One vector is turned by the same rotation once a tick. Each row is the vector after some number of ticks, and that number follows the row.
The counts run from 0 to 500.
[112 105 125 124 102  90 114 162 123 139 108 102 165 140 167 109 118 131
  93 145  99 105 157 157 145 100 158  86 137 155 146 150  84 181 156 186
 147 133 117 157 138 134 165 158 152 149 115 129 121  85 109 107 174 103]  440
[112 121 140 140 122 194 161 111 186 117 161 114 179 133 168 137  96 115
 107 111 159 135 100 174 121  64 130 155 147 158 152  84 109 112 138 154
 125 132 149 165 158 124  88 142 126 130 131 100 131 118 121 110 106  87]  160
[133 121 136 128  86 194 139 149 195 133 137 103 158 174 175 124 100 121
 102 117 147 110  93 160 158 103 136 153 152 158 144 121 122  99 145 174
 118 151 143 187 148 133 112 153 119 132 138 109 111 127 126 126 126  80]  162
[136 144 119 135  98 163 153 153 156 124 142 116 187 159 207 128 146 138
  77 117 138 122 120 174 165  81 107 141 141 146 138  99 112 109 141 129
 130 131 137 145 170 145 111 136  97 137  97  99 150  73 116 131 108  95]  165
[155 141 131 112 127  84 135 156 136 118 114 176 166  78 120 121 109 145
 118 164 132 169 184 163 135 123 149 107 149  85 143  79 109 139 117  79
 109 133 142  72 119 148 175 136 128 108 111 116  90  75 131 134 128 108]  382
[111  88 122 105  95 128 177 147 160 145 102 140 168 157 179  89 106 140
  98 103 122  87 134 161 126  78 135 153 149 118 151 142 117 115 119 184
 129 146 178 170 138 112 117 127 165 154 127 118 165 158 120 101 135 118]  486
[141 138 164 151 161 185 119 163 174 137 149  93 165 141 156 134 102 104
 131 133 134 118 117 164 153 122 142 119 154 142 142  80 102 104 128 152
 144 135  84 172 126 168 166 140  85 128 132 138 107  87 109 132 139  82]  424
[134 216 135 141  87  91 176 113  85 147 124 141 121 184 118 132 146 116
 109 140 122 147 131 135 135 128 121  99 127 119 111 156 120 124 108  99
 112  95 105  63 143 175 153 136  86 107 129  95 101 109 156 143 145 121]  296
[152 132 144 146 110 102 166 175 138 157 122 166 131 103  76 124 164 129
 122 122 114 132  91 107 171 137 117 166 117 131 136 132 124  98  87 121
  94 164 163 105 145 149 143 152 148 102 136 146  62 125 109 185 130  66]  334
[155 139 147 154 154 106 180 136 124 137 144 179 151  91  82 118 176 130
 123 114 110 150 103 121 154  89  99 158 115 142 145 108 114 113  81 108
 107 125 167  89 126 156 146 162 133 107 116 139 103 103 101 163 124  80]  336
[126 116  94 155 101  85 142  89 140  79  70 178 144 161 112 116 121 140
  99 134 160 122 152 177 159 101 124 164 104 144 132 114 125  91 167 120
 131 111 173  81 161 124 102 125 123 152 113 107 115 125 164 105  92 136]  204
[122 118 164 135 103  93 203 129 126 142 153 133 125  98  88 105 151 133
 123 129 105 139 110 139 116  74 153 169 154 127 127 171 111 134  60 139
 131 108 190 115 132 145 123 138 168 111 131 136 107 137 139 152 140  99]  322
[125 126 144 158 120  57 165  93  98 137 106 157 165 106  88 126 146 108
 130 129 112 143 110  97  99 109 125 126 114 174 158 161 103 148 111 165
 139 110 155  77 157 129 153 133 145 129 129 151  87 113 104 150 149  82]  26
[116 184 151 135 135 135 177 135  93 205 167 108 109 124  76 119 107 123
 117 131 125 114 127 143 122 108 160 131 163  88 114 159 127 121  91 112
 135  85 102 148 126 136 132  85 151 103 157 136 105 124 167 135 135 134]  312
[164 129 131 134 204 155 100 159 142 145 131 157 187  93 107 123 100 121
 154 128 143 109 132 140 148 126 112 139 135 107 159  73 150  80 127 117
 125 143 106 145 126 142 175  97 117  97 131 157 103  65  86 146 112 110]  88
[134 103 142 146 145  87 130 171 129 131 115 132 180 126 136 102 122 154
 106 145 130 110 146 149 120 128 156 102 102 135 161  92  83 167 147 171
 148 144 149 135 151 137 166 167 152 158 109 112 148  69  90  98 152  85]  434
[106 102 135 128 122 117 113 166 136 156 117  88 152 144 152 109 105 121
  99 142 102  97 147 141 142 111 168  86 126 153 150 145  83 170 157 190
 140 145 108 175 119 124 167 170 150 144 135 131 120 107 115 102 175  96]  439
[135 162 104 125  99  98 146 144 120 119  96 196 151 176 153  92 129 171
  88 129 152 102 165 181 180 122 122 134 133  92 139 131 115  87 159  86
 105 118 126 105 131 112 117 117 123 154 125  89 150 142 143 111  95 152]  217
[110  96 128 107 107 147 153 147 172 149 114 135 169 149 157  96  85 139
 106 106 129  84 133 149 129 105 143 157 145 110 163 135 125 101 134 180
 116 158 164 178 130 104 117 128 179 158 146 121 147 165 125  94 135 120]  485
[144 130 139 110 163 133 116 149 158 147 136 155 147  78  98 122  75 127
 143 164 152 154 162 142 123 134 164 107 138  72 157  84 114 130 123  97
  90 148 116 125  78 143 181 166 155 110 153 114  79 132 132 121 147  98]  385
[129 165 152 147 131 124 129 166 138 108 132 123  81 193  80 112 132 164
 155 123 146  89 107 157 201 128 143 143 129 143 140 175 112 133 121 134
 126 107 110 163 102 181 145 141 102 128 159 136 133 147 126 136 144 132]  261
[163 100  99 126 107 120 143 127 145  96  97 164 199 163 140 111  89 117
  85 113 138 103 147 167  95 128 125 130 128 132 140  89 105  80 142 127
 105 131 148  80 138 151 149 162 152 140 117  81 123  97 144  99 103 126]  467
[105 136 100 115 147 140 100 152 128 168 141 146 175  91 102 122  77 125
 145 123 122 112 128 130 106 120 129 110 155  60 164 115 150 140 134 112
 117 146 112 144 120 117 163 104 176 100 175 144  93 101  96 144 154 102]  398
[115 147 133 147 117  65 140 147  75 168 118 136 134 115  98 120 178 123
 124 134  95 109 107 114 154 115 120 108 146 153 157 188 103 157 117 159
 149 109 114 123 147 145 155 113 148 111 139 166 101 100 102 168 164 101]  19
[144 118 163 145 166  62 153 135 100 146 102 171 149 132  93  98  97 125
 143 123  99 112 137  99 119 119 151 126 115 147 142 165 114 123  91 166
 152 133 148 119  99 134 189 142 141 119 130 162 108 152  83 131 180 110]  354
[139 110 147 102 107  77 171 161 121 176 117 157 152  75 108  93 106 134
 106 147 114 125 160 127  99 133 177 131 142  86 150 138 105 133  90 148
 111 148 159 111 130 116 174 123 195 123 131 132  94 124 138 127 141 114]  58
[159 116 111 112  83 125 147 162 142 116 106 136 189 183 179 104  88 121
  84 109 119  72 154 186 122 114 137 123 163 123 126 130 104  79 142 142
 124 106 122 133 111 150 155 137 144 142 122  99 143 118 143 100 124 143]  473
[132 136 153 129  88 122 167 163 148 162 146 121 109 118 101 128 155 114
 112 121 103 133  99 125 172 101 142 155 176 145 113 168 123 111  74 141
 110 126 151 141 122 142 128 123 148  92 151 150  53 143 148 184 136  88]  327
[172 132 113 112 130 113 123 187 138 117 115 152 186 124 157 120 128 132
 130 102 101 108 128 150 143 121 109 138 163 122 141 118 142  86 108 128
 137 131 137 119 125 173 200 124 104  90 103 151 105  63  84 167 134 107]  85
[147 149 143 112 118 110 104 162 158 150 113 137 122  97 126 137  92 111
 125 173 127 157 166 149 166 150 158 103 162  90 131 105 120 123 127 103
 102 144 102 117 116 131 172 128 114  91 137 130  37 118 147 158 140 102]  379
[151  99 164 128 144 116 110 177 158 138 106 129 172 134 151 108  87 132
 141 137 100  92 140 140 140 121 148 119 153 142 156 149 111 118 117 180
 155 132 113 178  96 153 197 130 117 116 135 158 127 118  72 126 170 121]  97
[126 136 152 139 138  38 133 105  96 149  96 149 144 106 131 115 118 121
 129 156 101 146 170 132 135 100 145 105 161 141 131 137 135 129 105 136
 177 103 132 112 141 121 163  72 104 103 108 179  83 100 117 162 151 122]  362
[117 127 148 163 158  82 161  70  91 144 122 153 156 102  86 135 157  81
 133 141 116 160 122 106  97  81 127 123 120 181 156 137 105 152 105 150
 155 103 146  78 156 138 141 132 131 115 123 152  91 114 100 136 142  83]  27
[109 178 139 167 135 128 137  59 123 156 115 162 107 144  69 141 117 103
 138 155 154 172 110 107 136 116 129 119  92 133 169 150 127 134 140 117
 103 129 114  87 151 124 107 137 113 122 172 109  71 159 132 139 127  88]  286
[104 133 146 168 143  69 151 124  93 112 127 176 124 131  62 104 167 183
 142 143 161 118 121 153 156 113 134 140 101 138 171 166  92 176 130 125
 142  96 142 110 140 134  99 121 137 161 145 134 168 125 105 126 141 125]  270
[ 99 181 134 163 119  85 145  62  96 137 120 177 123 129  91 135 165 121
 128 146 163 165 119 131 151 101 103 117 105 139 156 146 122 156 144 100
 123 105 120  70 171 120  93 116 102 130 146 116 104 128 131 146 117 107]  284
[151 129 159 141 100  80 153 102 122 136  98 127 133 144 123 125 139  78
 117 136  89 142 121 124 119 112 140 117 149 188 122 166 104 117 104 165
 147 106 126  82 148 166 171 140 102 111 115 144  61 119 127 155 163  92]  32
[156 133 148 147 123  95 180 161 129 138 134 184 145  93  86 118 167 148
 125 115 118 139 103 115 158 110 110 157 120 144 139 139 112 107  85 115
  98 153 174  83 134 149 151 159 138 111 118 139  88 115 100 177 124  74]  335
[ 97 127 104 103  74 106 151 140 158 152  96 136 146 147 203 115 149 148
  90 109 124 103 132 154 176  77  99 158 150 119 141 132 155 116 138 165
 137 165 179 164 177 109 102  98 139 133 108 136 133 111 121 139 124 110]  493
